One turn sends every row of this set to another row. A few are shown first. Where does it send the rows asked after them?
k_644: [-13  -1 -40  -6   1  -2   3  11  -6 -14   4  -6  -3  17 -12  11   3   7
 -11   7  -8  14   5]
k_875: [  6  -6  -8  15  -3  13  14   8   0 -33   8  -3  -5  12   3  -2 -16  -4
  -4   7  -4  19  -4]
k_385: [  2 -14 -10  13   6   3  11   9   6 -38   0  -3  -7   4  -5  -3 -12 -12
  -6   2  -2  13  -7]
k_452: [ -5   0  -6   4   2 -20  -1  -6 -16   1 -18 -23   1  -8 -10 -21   5 -12
   1  -2  -6  -6 -12]
k_313: [ -1   4 -27  -3 -25  21  16  -3   5  -7   7 -14   7   8   9  13  -7   5
  -3   2  -5   2  -6]
k_80: [ -8   9 -15  -1  -6   1  17  -8  13  -4  27  10  10  -4  -7   7   0 -18
   0  -7 -13  -1   8]
k_79: [  4  -7   0  -2   3 -13  -6  -7 -12 -18  -9 -22  11 -13 -21  -7  13  -2
 -13 -19  -8   7 -17]
k_152: [-13   7  -5   9   4   3  27  -7  -7   4  11   2  -5   2 -20  15   7 -16
  -9  11   1   3 -13]
k_440: [  9 -10   8   6  -2 -13   2  21   6   1 -15 -19   8 -19   6  15  -4  -4
 -16  -4 -12   3  -5]
k_441: [ -5  -3 -18  -5  -1   3  22  11   3   5  26  -1  10  -3 -11  16  -6   9
 -13  -8 -21  -4   8]
k_26: [ -2 -10  17   2   2   3  20   8   2  -4  -9 -13  -2 -23   6  20 -11   1
  -6   0  -7  -1   1]
k_40: [ -5  -2  -5   9   5 -19   6   6   7  10  -7 -20   8  -2 -14 -18 -11   3
 -10   1 -34  -5 -11]
k_733: [ -1   3  -2  -6  -2  15   6  -5  -7 -16   5  -9  -1  -8  18 -12  -6  -8
   8  -5  18  12  -2]
k_423: [ -9 -14  -2   5   8  12   2  10 -13  18  -8 -12  15   1   8   8  -4   2
 -12   6   6  21  -3]
k_515: [  0  11   4   4  -7  13  15   6  -2 -17   7  -7   1  -9  -8   3  -7 -18
  -1   7  -3  41  -5]
k_674: [-15   0 -40  -8   1  -7   8   9  -4 -14   4  -9  -4  16 -11  12   3   4
 -14   9  -5  14   3]
k_233: [  1  -8   7   9  13   0  -7  -1  -8   8  -3  -6  13 -10  -4  -3 -13 -10
  -8   8 -32  -9   7]
k_929: [ 15  -7 -10  13  -7 -17  -3   7   5  10  -7 -20  21 -16  -8  -6  11 -10
  -7 -17 -13  12 -12]
k_559: [  2 -10 -11  13  10   6  10  11   8 -37   1  -3  -3   5  -6  -1 -11 -15
  -8  -1   4  13  -7]
k_941: [  2   0 -11   3  10 -27  14  12  10   5  -5 -24   4  -7 -18 -18  -9   1
  -2  -6 -19   7 -16]
k_577: [ 13   0 -17   9  -1 -10  -1 -16  15  15   1 -26   1  -9 -14  -9  -3  -9
  -4 -15 -14  -7 -12]
k_562: [  5  18   4   3  -8 -14 -13   0  -5   0 -14 -15  13  -6  -7 -13   9   4
  -9  -8 -24  16   7]
k_689: [  1   0 -15  15  -9  23  14  -9  -4  -2   4 -15 -16   2   3  -1 -17   2
  -3  17 -17  11 -12]
k_938: [-11   9 -15   2  -6   6  13 -11  14  -6  26  11  10  -4  -8   2   3 -20
   0  -7 -12   4   8]
k_864: [  1   5  -6   1   1 -21   5   1 -20 -11 -18 -26  -4  -9 -14 -16   3   7
   2  -9 -15  -1  -9]
k_826: [-12 -11  -3  -2   6  -4  -5   1 -15  23 -10 -21  15  -2  11  -3   3 -14
  -8   5  -4   3 -11]
k_469: [ -3   1 -15 -11   1  19  -2   2  -5 -12  -5 -11  -9  16   0   5  -4  20
  -1   4 -19  12  12]
k_330: [ -4   0 -12  -5 -27  19  13  -9   0 -11   3  -7   7   8  21  -1  -3   1
   1  -6  -2   4  -7]
k_695: [  3  21   1  11  -3 -10  -2   0  -3  13  -7 -11  24   4 -12 -12   5  11
  -5 -14 -22   9   0]
k_309: [ -4 -12 -11  16  17  -3  19  11   7  -9  12  -7   7   0  -8  16   0 -22
   4 -12  12   9  -5]
k_123: [ 16  -1 -10  14  -3  -2  -4  -7  -2  11  -6 -18  16 -11  -9 -18  11 -11
   1 -24 -12   9 -12]
k_50: [-14  10  15  10 -14 -14  -2  -1  -9   7  -6 -10   1   8 -11 -14   2   7
   2 -14 -13   2  -9]
k_160: [-10   0 -35  -6   7   0  13   1  -3 -13  16  -4  -1  10 -14  15  13  -2
 -13   8   0  12  -2]
k_221: [  8   2 -26  -2 -13  12  14  -1  -5  -7   6 -13  10 -11 -16  29   5   8
 -12   9 -13  16  -9]
k_982: [-10  -3 -13 -14   2  -3   7   5  -4  19   2 -16 -14 -22   3  11  -3  -4
   7   8  -8  17  12]
k_522: [-15  10  -4   1  -5  13  18  -3   8 -17  22  10   1  -5 -11   1   2 -22
   5  -5  -6   8   3]
k_844: [  5  -9  -3  10  23  15  -4  -4 -12   3   4  -3   8 -19 -10   9  -7  -9
 -10   4 -16   9  18]
k_966: [  8   5 -11   4  -5 -23  -6  12   1   6   2 -22  15   3 -18 -14 -18   7
  -2  -3 -17  22  -4]
k_98: [ -2   0 -14  -1 -30  19  12  -9  -1  -9   1  -5  12  10  16   2  -3   2
  -3  -5  -2   2  -4]
k_813: [ -4   4  -5  -9   2 -14 -17  12  -6   7  -7 -14  -7 -24   1   1   7  -9
  -3   3 -17  17  11]

k_813 turns into k_826
k_929 turns into k_40
Where do these go?
k_982 turns into k_423
k_864 turns into k_123
k_79 turns into k_577
k_559 turns into k_80
k_313 turns into k_875
k_309 turns into k_441
k_385 turns into k_938
k_221 turns into k_689

One turn sends every row of this set to another row. A few are shown first. Where does it send the rows asked after them?
k_136: [ 19   0 -31   1   1  -1 -11   8  17 -15 -20 -18  12  -6   7 -13   4  -3
  -3  -3  15  11  -4   4  -2 -15  -9   8   5   2 -20  -5 -15]
k_260: [ 15 -11 -10   0   2 -12  -6  -2   9  -7 -25 -23   3  15 -12  -2   5  -4
   6  10   1  -2   5   0  11   2  -6 -12  -8   5 -14  -4 -14]
k_747: [ 15  -8   3  17  25   1 -11  -1  -1  -3   7  -4   5 -15  -7  -5   2   7
   2   1  25  -4 -11  11  -3   2   4  -2  12 -22  -3  14 -13]
k_320: [ -6   1 -12  13  -2  -8 -15   4  -8 -17  -5  -9   0 -27  -4  -1  15   6
  -6  -7   1 -18 -10  10  -4  -6  16  11   8 -27   9  -6 -10]
k_584: [ 16  15   6   4  10  10   1  10 -18  -4  -2 -27  11  -6  -3  -3 -12  -6
   1   6  13   7 -22 -12  19   5  -7 -10  -1   1  -5  -6  -7]
k_44: [  3   2  -7  13  -8 -11  -4  13   5 -13   0 -18   9   3   6  -3  16  13
  -4 -16  -5 -11   6   5 -21  -4   0   7  13   6   4  11 -24]
k_66: [-19 -18  -9   1   8   1  -1  -2   3 -13  -3  -9  22   9   3 -10  12  -1
  16 -12  -8   4 -12  14   6  15   2  -6  -7  18  -1   8   0]
k_172: [  3  -6  -9  -5   2  13 -14   1   0 -22  -3 -24   2   6 -11   0 -11 -18
  10  21   8   0 -12  -3  10   1 -16  -6   9   2  -1  15  -6]
k_890: [ 29  13  -6  -6  -5  -5 -14  -9  -1  -1 -25 -10   5   0  20  -4 -13  -2
   2   2   3  -7 -22   1  -2 -15 -18   9  11  -5 -11 -13 -12]
k_605: [ -8 -27  -8  -4 -15  -3   4  18  -6   0 -10  -6   2   2  21  -9 -20   6
   4  -2   4  -5 -16  22  -1 -32  12  -7  -4  -5  -4  -1  -2]
k_14: [-18   2   2 -15  10   0  -2   3  -4 -24 -11  -4 -11  -6  11 -12  -5 -14
 -11 -12   4  -3 -28  -3   0 -21  -5  -6  -6  -6  22  16 -14]
k_114: [  7  17 -11  -4 -12   7 -13   9  -5  -1  21  11   5  16  -3  -2  15   2
  -5   0   3   9 -24   5   2 -15  13 -10  -5   2   7  -7  14]
k_129: [  8  21  -1  -3  -5   4   5   6   0  -7  -6   5   5   9  -8  -5  -3   1
   5   5   6 -10 -20  33   4  24   9   6   3  -4  -4 -12  -8]
k_506: [ -1 -11   5  -5  -6   5 -20 -10   2  11   8  19   7 -10   6  -5  15   6
  -7  -3  -8   0 -19  19  22  -6 -15  12  -4  -4   0   2 -11]
k_971: [ 12   0  16 -17   6   9 -10   7   9  -8 -15 -20   8  -1  13 -14 -20   5
   3  13  21   3 -29   4   9  -7   2   6   2  -7 -11 -19  -5]
k_645: [  8  -8 -23 -14 -15   0   4   4  13 -10  -4  10   8  -5  -8   4   6   0
  -3  21   7  -4 -16  -3   4   8   7  -2  -3 -23   2 -19 -19]
k_560: [ -8  -4  -6  18  -2  12  15  -8   5 -12   0  -3   9  10  -1   3   7  14
  22  -2  -3 -11 -22   5   0 -14   1  -3   8 -31  -2   5   8]
k_516: [-32 -17   1   0   1 -14  -5  -2  -8  -4 -14  -6   6   9  12   3  -9  -3
 -16 -12  -6   0 -16   4  11   3  -1 -17  -7   5   3  -4  -1]
k_919: [ -3 -12   8 -11 -25   1   7  17  -5  14  -9  -4  16 -11  17  -9  -5  17
   8 -10   6  -7 -22  -9   5 -21   1   7  -6 -19  -8  -9 -14]
k_583: [  1  -6  -1   3  -5   4  28  13  -9   5  -9  -5  -2 -12   1 -27  -9   1
  -8 -13  -8  -5 -33  -4  -3 -18   1   2  -8   4  -1   2 -21]
k_34: [  5  -9  -7  -9  -7   1 -13   2 -23   8  -3  -1 -22  -4  -1  12  16   8
   2  13  12   9  -8   5  13  -3 -12  17   0  -1  -7   5  -7]
k_607: [ 17  14  -4  -1   6 -13  -4  -9  15   5   3  13  10   0 -13  -6   8   5
  -7  -2  18  11 -22  -1  -2 -18 -11 -10  -7 -12 -11   5   7]
k_15: [ -5  -7   8 -15   0  -1   5   6   4  -2  -1   8  16  -8   8   9  16  18
   2   8   5   6  -6 -25  -6  -5  13   8   6 -19  11  -6  -8]
k_667: [ -3   7   0   0   3  -8   4   7  -8  -7  -6  10  -3   1  -4 -26  24  11
  23   1   8  -7 -13  20   4  -1   5  12  -6  14   0  10   0]
k_265: [ 11   0  -4  -1  -2  -5   4  12  -1   0  -4  -8  -2  12  30   7   5  -1
  -5  -7   2 -14  -5  12 -16 -26  -6 -16   3   8  18  14 -12]
k_927: [-29  12   9  -2   0   1  -4  -7  -3 -19   0 -20   4  10  -8  12   0  -5
   4  -8  -4  -8 -25  -5   9 -18  -1 -12  -9 -13   9   6  -1]
k_252: [ 14 -16  -9  -1  -6  -1 -26   6   1  -1   2   1  -1   0  33  -1  11   3
   7  -5  -2 -11 -16  22   0 -31   3   1  -3   0   1  -2 -21]
k_770: [ -9 -17  -7   7   1   8  15  12  18 -10   3 -10  13   3  16  -1   3   6
 -20 -11  -2   0 -14   0 -11   3   0  -2   6  24   1  10 -11]
k_347: [  1   9   0 -15  -1   5   2   5  -7 -11  19  -3   2 -13   5 -27  -3   0
   3  -2  -2   4 -41 -17   1 -17   3  -4  -9   5  14  -3  -4]
k_243: [ -6   7 -15  -5  12   3   4 -12  -5  -9 -13 -10  -7   1  10  12   5  10
  16  10   7  13 -23   4 -11  -7  -2  17  10 -13  -7  -8  19]

k_66 turns into k_44
k_34 turns into k_645
k_114 turns into k_560
Where do these go?
k_516 turns into k_770
k_260 turns into k_136

